In the data rows, the value 128 means zero.
Each row has a hidden score. How much does it go up from the first row of each pair to the second? 15 means little or no change, 30 a big rise and 0 a big fall. The score is a weighted sum of the row's numbers plus the product of two more (or one squared), each taken from its middle value.
[255 213 238 173 251 209 255 141 209 195 255 244 169 255 230 255]
[107 200 119 160 127 148 154  47 177  86  92 194 101 122  84 132]: 4
[162  48 149  72 167 140  65  86  87  55  63 171  97 156 114 184]
[144 134  99 175  99 113 141 188 134 156 143 135 148 143 208 112]: 19
[180  19 156  88 191 172  68  89  72  83  70 161  87 149  60 224]
[104  55 117 150 123  96 160  90  35 112 129 102 109 109  78 108]: 7
[ 55 147 111 117 127 106 126 100 103 102 168  76 100 125 117 133]
[182 218 223 188 148 131 193 156 174 174 215 189 191 144 205 161]: 25
[123 125 132 135 137  84 123 168  96 171 168  98 142 113  76  75]
[111  87 147  86  74  97  89  84 108 153 167 119 104 117  86 103]: 14
[ 96 124 133  79 147 110 127 115 150  65 150  92  82 142 116  94]
[184 218 228 131 166 255 197 180 182 147 186 163 190 163 184 185]: 18
[111 127  91 152 130 113 146 124 111 108 133 113  95 112 177 106]
[187  75 152 117 143 189  52 117  44 104  87 154 109 178  66 200]: 19
[163 128 169 180 171 187 131 108 161 169 210 180 163 124 177 184]
[ 71  75  61 142 103 117 144 129  87 105 120 143 134 122 139  60]: 15
[126  91 132  72 168 198  48  63  86  51 132 153  78 113  37 205]
[119 125 105 109 119 148 139 152 110 123 130 129 128  95 221 186]: 13
[ 84 107  82  92  87 115 122 140 125  88 134 118 205  87 166 116]
[147 138 141  79  97 163 107 154 104 111 144  76 123 115 109 132]: 21
[129 106 109 204  86 120 132 128 172 123 154 109 167 140 109  81]
[103 129 100 132  88  85  93 103 125 159 118 141  78 148  83 120]: 10
[127 150 155 159  81  82 126 126 124 126 105 156 164 113 167 117]
[146  91 153  30 181 217 119 133  80 100 139 112 136 160 102 172]: 12
[ 82 118 111 106  75 122 110 127 142 186 169 112 170 120  90 102]
[ 79 163 118 132 105 119 141 152 148 171 151 117 132  39 101 126]: 15
[ 93 199 131 193 190 147 116 155 163 129 130 112 106 198 157 165]
[126 160 151  76 186 117  97 113  53  67 129 190 108 103 107 166]: 8
[120  49 135 102 188 116 169  76  74 118 100  94 122 144 101  88]
[135 130 129 142 158 139 161 177 165 172 172 124 157 136 182 157]: 18
[ 77 155  47 166 113 110 158 108 131 161 148 110  38  49 179 123]
[130 166 112 136 109  59 120 144 139 133 125 121 135  49  91 131]: 19
[107 117  63 132 154 130 124 163 165 180 120  98 180 121 122 164]
[168 126 126 125  84  98 108 151 191 154 162 122 135  72 149  67]: 16
[122 178 165 152  96 149 113 150 117 137 148 158 143 144 165  88]
[120 181 121 179 128 107 104 138 177 123 129 205 145 141 161 150]: 16
[115 123 101 144 133 133 129  53  90  63 152 126  98  90 120 115]
[197 123  98 177 159 160 164 163 131 156 190 170 147 143 143 150]: 24
[165 160  73 144   4 110 117 154 161 136 127  68 101  63 145  65]
[164 195 123 186 141 114 166 131  93 126 168 137 170 162 157 116]: 15
[129 164 191 124  71 167 105 158 151 136 142 105 127 191 124 134]
[ 93  83 123 102  91 134 164 119 134  90 162 127  90 133 129 144]: 8
[171 152 128 176 149 152 156 181 189 226 196 133 174 159 150 125]
[125 145 149 119  96 144 146 119 140 143 103  71 120 109  84 107]: 14
[ 81 115 207  57 155  86 108 123  84  67 162  65 112 139 104 123]
[127 111 121 172 135 125  86 177 212 122 220 118 163 165 145 116]: 21
[107 117  64 130  99 139 130 132 148 105 122 152 120 147  97  98]
[ 64  78 150 120  80 153 114  45 121  92 110  85  93 152  66 104]: 17
[118  87 118 120 127 110 130 122 115  54 111 168  96 153 113 109]
[128  86  93 103 130  86 169 113  64 113  94 144 119 134  92 142]: 14
[149 127 100 162 144  61 151 170 139 143 172 122 134  79 140 130]
[ 86 114  95  78 160 118 105 103 141 185 126 139 116  77 129  57]: 11
[130 192  63 120 132  71 199 187 111 103 185  37 192 111 139  89]
[ 75 109 127  86  89  98 103 153 142  95  92 128 191 116 124  88]: 22
[134 164 103 144 132 162 133 144 132 184 164 123 112 120 137 114]
[176 189 162 230 202 185 230 199 155 201 215 167 169 179 153 150]: 21
[ 91 172  96  58  97  79 161 124 146 106 119  76 123 103 127  84]
[ 84 181 129 122 106 138 148 157  82 109  77 105 165 109  51  83]: 22
[142  82 118  94 193 187 109 108  87  68 128 123  84 117  54 106]
[120 108 118  83 108  50 137 102 151 151 119 120 182  68 131 171]: 23
[131 120 159 150 137 191 172 170 227 162 177 144 173 223 173  88]
[ 85 165 122 123 132 127 115 157 166 105 162 122 179 164 139 170]: 8
[126 189 143 150 138 198 193 145 195 204 171 173 186 158 160 176]
[145 168 135 132 117  80 109 158 104 150 154 126 142  81 131  90]: 17
[141 111 124  87 112  76 151 114 131 148 156 154 116 109 161  81]
[ 85  84 134  59  82 104 133 164  89 137 136 103 175 139 108 125]: 18
[115 107 168 130  73  70 111 134 140 135 128 152 126 118  82 101]
[146 102 113 110  91 129 112 141  93 112 146  96 100  89  69 110]: 10
[ 95 115  99 146 114 134  64  82 186 136 160  85 117  68 162  35]
[137  57 254  66 217 204  50  92  97 108  81 172  77 208 103 190]: 22
[184 182 174 186 196 219 218 170 177 209 255 170 130 225 165 217]
[133 189 128 145 114 145 187 177 169 169 179 105 153 126 155 105]: 13
[ 93 156 130 152 125 143 138 179 165 106 144 107 193 142 157 168]
[ 98 207 174 117  94 155 218 178 116 188 134 144 131 145 174 198]: 17
[128  78 150 115 175 150 174 107  91  86  85 128  77  94 152 106]
[155 206 222 190 209 157 218 220 197 224 213 215 124 167  99 173]: 25
[ 84 131 120 157 121 156  46 170 143  97 155 122 142 127 166 123]
[155  88 136 140 116  76 181 128  89 122 121 106  48  67 138 170]: 16
[ 91 125  78 136  94  66 114 188 149 158 133 148 105  70  70 127]
[ 31  61  74 141 108 125 100  92  80  80 158 133 110 151 106 102]: 7
[132  83 127 101 113 122 131 128  90 136 156 157 128 101  54 141]
[137 148 123  86 134 128 110  53 111 103 135 142 102 144 129 107]: 9
[158 181 164 129 218 112 174 154 168 158 145 117 198 137 161 182]
[ 99 148 105 235 134 112 150 145 119  92  88  91 133 105 178 135]: 15
[145 189  93 157 133 110  76 129 147 135 140 107 204 123 151 119]
[116  81  50 137  82 112 122 142 111 119 130 112 139 149 152  72]: 13
[159  48 183  97 213 223  89 109 102  78  73 217 136 175  96 206]
[142 117 141  86  68  88 109 141 138 139  89  49 107 108 131 174]: 8
[145 184 118 200 187 125 173 125 171 151 109 144 108 161 175 155]
[ 79  97  99 160  87  74 147 201 127 107 110  87 135 140 210  55]: 8
[112 177 144 202 111  39 183 142 165 184 139 132 100  68 168 112]
[158  56  50 138 135  97 144  89  80 120 164 132  72 127 114 136]: 3
[ 73 167  89  89 110  90 113 133 137 173  86 106 133  85 116 115]
[ 58 160 145 119 120 101 129 136 122 166 128  76 147 139 172 132]: 14
[111  64 105 105 113 106  63  82 117 132  88 159 118 110  52 160]
[ 37 158 110 142 134 112 106 161 172 144 128  89 194 111 177 177]: 11
[104 158 110 163 147 101 148  68 105 142 129 117 125  61 100 144]
[122 129 108 172  94 128  95  91 152 142 173 123  85  91 113  73]: 20
[183 185 137 189 116 175 113 157 130 181  92 100 170 160 197 180]
[172 162 161 133 118 177  90 124 184 138 157 163 190 150 141 112]: 10
[ 76 103 104 160 120 101 116  73 137 145 136  44 113  72  76 140]
[148 157  98 170  92 138 176 154 171 152 126 163 126 118 157 131]: 17
[179 184 169 158 133 101 132 162 149 164 142 104 167 148 163 153]
[163 169 137  74  93 179 149 120 124 115 137 117  88 100  60 122]: 10
[229 203 177 143 160 203 240 189 170 206 255 255 255 255 208 155]
[102  72 151 104  66 104 106  70 115 141 168  40 141 113 184 131]: 11
[ 96 150  96 145  87 101 150 127 129 167  92  83 136 104 142  68]
[ 73 149 111 164 111  89 150 162 161 132 150 121 145 129 173  94]: 15
[193  44 187  56 240 209  38  81  23  86  29 174  80 216  88 172]
[ 93 139  79 131 146 120 139  78 123  93 124 172 144 101 127 104]: 9
[101 131  97 128  73  69 175 166 130 131 124  65  55  48 187  82]
[124 146 107  92 170 135 121  95 151 106 104 135 162 102 106 106]: 13
[198 235  72 151 167  96  79 163 150 124 109  84 120 108 178 109]
[127 132 119 167 103  79 104 141 155 190 154 129 166 135 125 101]: 18
[117  75 149 148  90  92 180 142 117  67 124  79 179  74 123  87]
[121 114  73 207  61  81 125 117 208 120 160  99 161  98  71 114]: 16
[ 57 123 139 153 134 109 137  98 118  97 134 138  88 121 115 111]
[105 150 132  91  97  83 104 100  68 148 118  89 148 176 135 146]: 12
[ 86 127  86 104  70 131 142 143 145 151 150  95  94 103  76 145]
[160  48 129  79 160 171  74 112  71  50 108 166  65 171 116 176]: 10
[185  95 159 112 150 145  77  53  66  73 102  91  96 112 101 142]
[116  53 141  96 112 166 103 103 107 132 124 129 126 160  94 106]: 16
[183 178 214 190 153 140 185 176 158 188 139 182 216 127 222 211]
[131 176 108 104  84  97 143 165 148 123  77 120 181 151 101 145]: 10
[145  61 152  83 200 193  53  55 116  56 146 156 108 147  42 148]
[100 117  89 169 119 171 121  95 132 186  69  81 168 101  72 143]: 26
[173 133 157 121 154  88 129 138 158 156 147  98 135 107 138 114]
[176  76 188  54 241 207 166  66  24  56  41 182  69 156 138 159]: 10
[109  98 133  72 108 142 100 105 108  87 198 144 147 117  95  97]
[168 179 126 149 101 129 183  91 178 165 169 141 181  91 173 131]: 19
[188 162 131 149 107  91 149 136 149 115  99  92 156  86 155 110]
[ 87 111  92  71 135 142 118 102 143  78 146 111 106 107 144 162]: 4
[128 152 127 125 113 109 166 190  98 216 132 106 151 135 183 143]
[203  87  88  90  84  67  71  87  40 114 116  77  76 187 102 140]: 1
[139 131 102 107  89 128 105 114 120  89 130 102 131  85 122 144]
[146 181 116 157  53 102 188 134 247 136 132 109 106 124 146 155]: 24
[148 102  28 144 112  77 109  70 136 124  90  81 111 133 104  75]
[185 188 198 147 193 169 206 149 183 160 177 167 170  94 170 111]: 13
[141 128 151 203 154 140 201 165 161 203 131 114 123 147 159 152]
[114 180 149 127  77  15 152 105 141 153 201 111  90  58 119 114]: 11
[188 122 166 112 103 150 158 171 177 146 101 177 157  96 172 114]
[131  78 134  95 152 105 111 110  92 113 158 147  96  94  82 197]: 9
[182  27 194 100 134 142  85  65 117  73  88 111 143 188  97 155]
[108 154  59 164 144 164 164 166 168 185 160 105 116 146 117 114]: 10
[129 196 111 138  84  86 153 116 194 136 118  95  99 119 121  80]
[128 137 128 147 134 134 101 150 128 116 161  99 127 115 184  73]: 10
[ 98  72 102  92  83 135 135  88 113 123 168  70 169 105 149  73]
[ 90 138 107 139 135  89 135 152 162 106 142 131 160 153 200  89]: 22
[129 116 120 111 104 105 170  84 146 142 156 161 151 110 166 133]
[109 165 106 116 107 107 106 158 133 172 150  29 138 130 154  72]: 16
[138 167  84 192  94 120  89 104 142 125  76 138 112 120 214 143]
[166 143 181 150 178 151 175 176 108 168 139 184 141 172 156 159]: 13
[139 138 155 150 164 128 164 228 183 155 149 170 200 110  85 136]
[165 135 183 174 145 202 173 229 151 212 146 155 150 110 230 166]: 14
[ 73 100  74 127  60 112 132 135 119 129 145 129 131 126 154  64]
[115 154 203 180 100 139 174  96 207 172 150 109 112  76 127 139]: 22
[ 69 111 136 137 190 138 154 144 147  98 109 151 112 115  85 174]
[150 108  69 141 145 113 144  63 133 144 134  89 169 132  94  76]: 12
[129 164 208 156 115 133 124 170 171 169 149 158 161 157 157 119]
[179 100 149 113 104 115 106  66 108 105 139 134 113 105 153 143]: 8
[153 158 152  99  96 141 104 196 126 215 153  97 171 130 159  97]
[125 155 164 212 117 109 126 155 187 179 178 168 190 135 121 133]: 19
[ 93 120 152 122 106  95 149  64 111  40 106 108 129 125  42 122]
[126  43 132  92 106 193 162 131 100 128  99 186  91 111  66 163]: 23
[122  79  64 127 112 109 128 132  88 113  99 134 108 112 111  73]
[162 171 102 156 122 168 137 184 205 181 210 166 149 190 147 255]: 19
[163 198 173 205 156 139 205 134 188 213 217 202 171 141 167 170]
[ 95 122 185 126  88 138 118 138 133 136 190  66  96  91 111 139]: 14
[222 175 216 197 153 126 223 190 204 231 181 217 229 206 138 134]
[203  50 200  68 184 175  64  76  59 105  83 231  92 182  33 245]: 11
[155 108 123 127 154 152 185  86 163  97 147  90 138 147 128 144]
[123 174 144  86 128 136 143 112  69  69  93 124 173  65 111 111]: 14
[107 133 156 172 114 151 121 167 120 127 152 143 211 187 209 153]
[136 197 115 125 131  92 101 162 137 172 115 119 134  83 148 110]: 15
[113 143  81 149 114 128 144  59  62 111 123 102 138 141 118 165]
[160 134 122 109  77 153 125 182  87 128 123 143 141  65 107 105]: 23
[236  39 240  54 243 230   0  27  60  40   0 223  76 249  76 216]
[106 131 218  64 164 101 105 135  91 114 137 116 129  73  94 129]: 18
[187  62 149  84 173 194  80 102  74  23  69 135  99 193 102 128]
[ 82  81 135 113  73  76 179  63  89 148 111 116 145  93  88 141]: 22
[ 97 172 122 117 144 106 188 115 104 157 146 112  86  89 137  82]
[100  99 133 133 138 174 180 153 127  96  98 122  77  92 131 103]: 16
[112 102 117 109 136 107 108 150 119 134 133 128 137 104 109  97]
[107  49 123 116 180 118 100  81 101  52 119 121  53 132  93 170]: 11
[ 79 107 115 130 139 125  68 146 177 136 162  66 149 148 132 108]
[141  74 182 116 148 143 130  93 132  91 104 179 139 127  90 127]: 19
[ 94 161  59 107  53 132  92 112  95  90 120 111 145  96 163 100]
[147 152 134 151 110 134 162 154 237 182 168 163 194 108 163 122]: 23
[101 146 148  85 122 155 128 177 173 144 112 129 129 166 109 131]
[ 32 102 102 134  90 123 123 148  94  50 129  92  92 157 126  83]: 9
[174  82 180  81 211 184  37  50  70  42  80 123 105 133  81 215]
[136 157  95 126 122 131  92  79 144 128  98  96 132 107 117 111]: 11
[ 93 115  59  69 140  85 110 151 137 145  70 129 116  66  95  52]
[136 110 122  79 157 129 101 111 101 133 120  85  78 140 113 125]: 11
[149 113 150  93 154 175 107 120  86  39 116 170  86 159  72 100]
[121 141 127 175 110 106 105 157  82 112 175 109 135  69 169 124]: 17
[113 146 161 137 138  98 114 127 186 158 171  66 158 105 125 186]
[106 159 125  96 140  42 130 151 182  59 124  76 144 127 142 137]: 9
[ 88 137 104 141 100  69 145 128  94  95 134  88 189 145 113  55]
[ 61 121   0 176 141 131 147 123 106 130 165 129 118 106  69 108]: 8
[ 38 171 163  97 111  92 129 182  55 152  96 119 122 101 151  65]
[ 93 127 164 136  71  91 124 159 170 150 145 132 195 137 169 107]: 21
[115 130 139 138  87 105 137 138 121 136 169  99 143  77 113  93]
[138 100 126 146 109  79 140 182 166 120 148 134 165 106 125  88]: 17
[155 115  83 157 124 149  99 138 167 191 156 113 182 148 200 113]
[166 149 128 120  84 120 167 172 133 160 147 135 142 106 106  94]: 16
[ 78 140 134 100 153 165 114 198 160 188 114 128 170 156 159 103]
[ 81 189  38 128 167 149  97 157 112 158 115 112 163  99 131 101]: 8
[ 91 139 167 198 110 152  89 118 149 138 123 136 157  96 136  90]
[101 169 169 208 129 189 124 198 252 151 201 241 186  98 180 160]: 6
[ 66  83 124 124 113  94  75 170 106  87 137 152  42 141  99 122]
[ 94 145  97 149 135 154 138 149 139 152 138 164 113  77 160 150]: 18
[185  65 209  87 149 146  68 130  84  27  75 196 140 220 135 132]
[109 112 142 164  78  53 128 147 157 155 176  77 127  91 151  75]: 19
[ 54  99 119 138  97  80 133  67 141  75 106  58  96 175 132 127]
[ 78 172 145 135 124  47  87 132 157 142 150 135 131 113 149  91]: 19
[ 31  97  57 112 126  85 131 195 175 151 148  97 138  87 139  71]
[167  60 134  73 141 201  82 102  94  94 162 100 106 149  78 101]: 15
[108 134 122 164  59 134  75 152 144 154 129 104 184  67 151  79]
[150 167 180 221 123 149 100 173 188 184 160 158 184 176 136 176]: 21
[111 132  97 104 107 168 162 138 130 105 136 137  98  74  99 121]
[ 97 127 114 129 135  78 116 133  98 127 121  96 126 135 144  82]: 17
[ 97  80 125 105  83 103 169 120 133 139 148 130  97 111  42 131]
[128  86  59  56  82 136 113  78  80  91 115  68  87  61  98 120]: 8
[111 109  84 127 109 156 170 134 119 174  92  90 128 106  80 122]
[ 81 153 116 156 134 115 108 116 124 117  91 161 120 102  95 119]: 12
[ 75  67 112 152 115 112 161 129 160 134 121  87 108  62 122 112]
[197  68 195  51 157 164  66  59 107 100  13 211  60 190  96 195]: 15
[188  34 179  57 175 220  72  71  48  89  39 175  74 217  37 181]
[ 47 155 124 101 120 140 127 112 135 127  78 145  44 119  93 116]: 11
[190 126 105 181 137 152  84 148 208 120 141 161 160 123 121 111]
[122 135 132  93  65  92  78 147  96 180  86 109 123 140  61 127]: 12
[222 104 180  74 234 223  52  90  77  57  52 210 139 217  37 249]
[116 146  76 141 116 103 116 100 110 122 124 149 125  85 156  71]: 5
[215  57 121 116 164 222 110  56  69  89 141 178 114 124  54 154]
[133 146 152  68 158 132  85  51 103  92 116 166  77 161  64 139]: 16
[129 160 131  68 152 119 152 152 116 173 120 138 109 188 162 139]
[158 207 203 233 174 176 163 125 157 140 189 199 162 193 150 183]: 26
[159  45 169  74 164 196  66  95  96  84 104 183  94 127  58 136]
[170  74  98 103  95 126 140 142  87 202 160 130  84 134 139 122]: 7
[105 124 138 141 119 134  94 138 163 132 102 103 147 104 160 105]
[141 129  92 112 188 156 154 127 142 124 117 102  57 126 140  66]: 10
[146 182 148  95 101 149 133 110 147 202 139 157 158 141 197 176]
[157 120 113  41 128 170  96  86  55 101 112 116 105 172  51 187]: 11
[198 144 149 195 166 127 148 124 170 206 190 103 159 183 156 175]
[143 149 132  96  85 102 176 136 141 110 104  38  66  90 110 166]: 8
[187  72 158  91 160 105  82 124 101  86  75 122  38 142  97 139]
[147 169 161 178 117 148 166 151 170 155 143 123 163 217 159 216]: 27
[147 114 126 168  98 145 167 115  63 119 116 109 111 148  39 141]
[183  71 135 112 143 187  91  89 114 135  87 171  66 161  91 158]: 14
[110 126  98 168 136 158 120 172 149 170 151 157 182 101 122  77]
[ 95 142  61 137 131 121 145 159 166 125 118 148 137  54  82  27]: 12
[115  96  83 148 106  62 171 100 138  94 128 148 130 118 130  71]
[167  74  72  85  79  78  89 110  58 134 111 165 102 121 111 171]: 10
[133 104  67 128  52 117  96 119 115 119 107  81  91 175  78  73]
[146  74 140  77 160 188 115  41 120 134  47 177  72 148  69 169]: 22
[197  81 160  95 119 175  42  90  10  82  50 180  52 175 114 156]
[141  79 141  96 171 162  94 132 125  42 190 134  75 158  89 146]: 14
[133 134 139 174  81 159  67 136 143 121  77  95 198 176 143 125]
[144 202 167 211 206 172 230 148 184 203 167 166 161 162 180 221]: 12
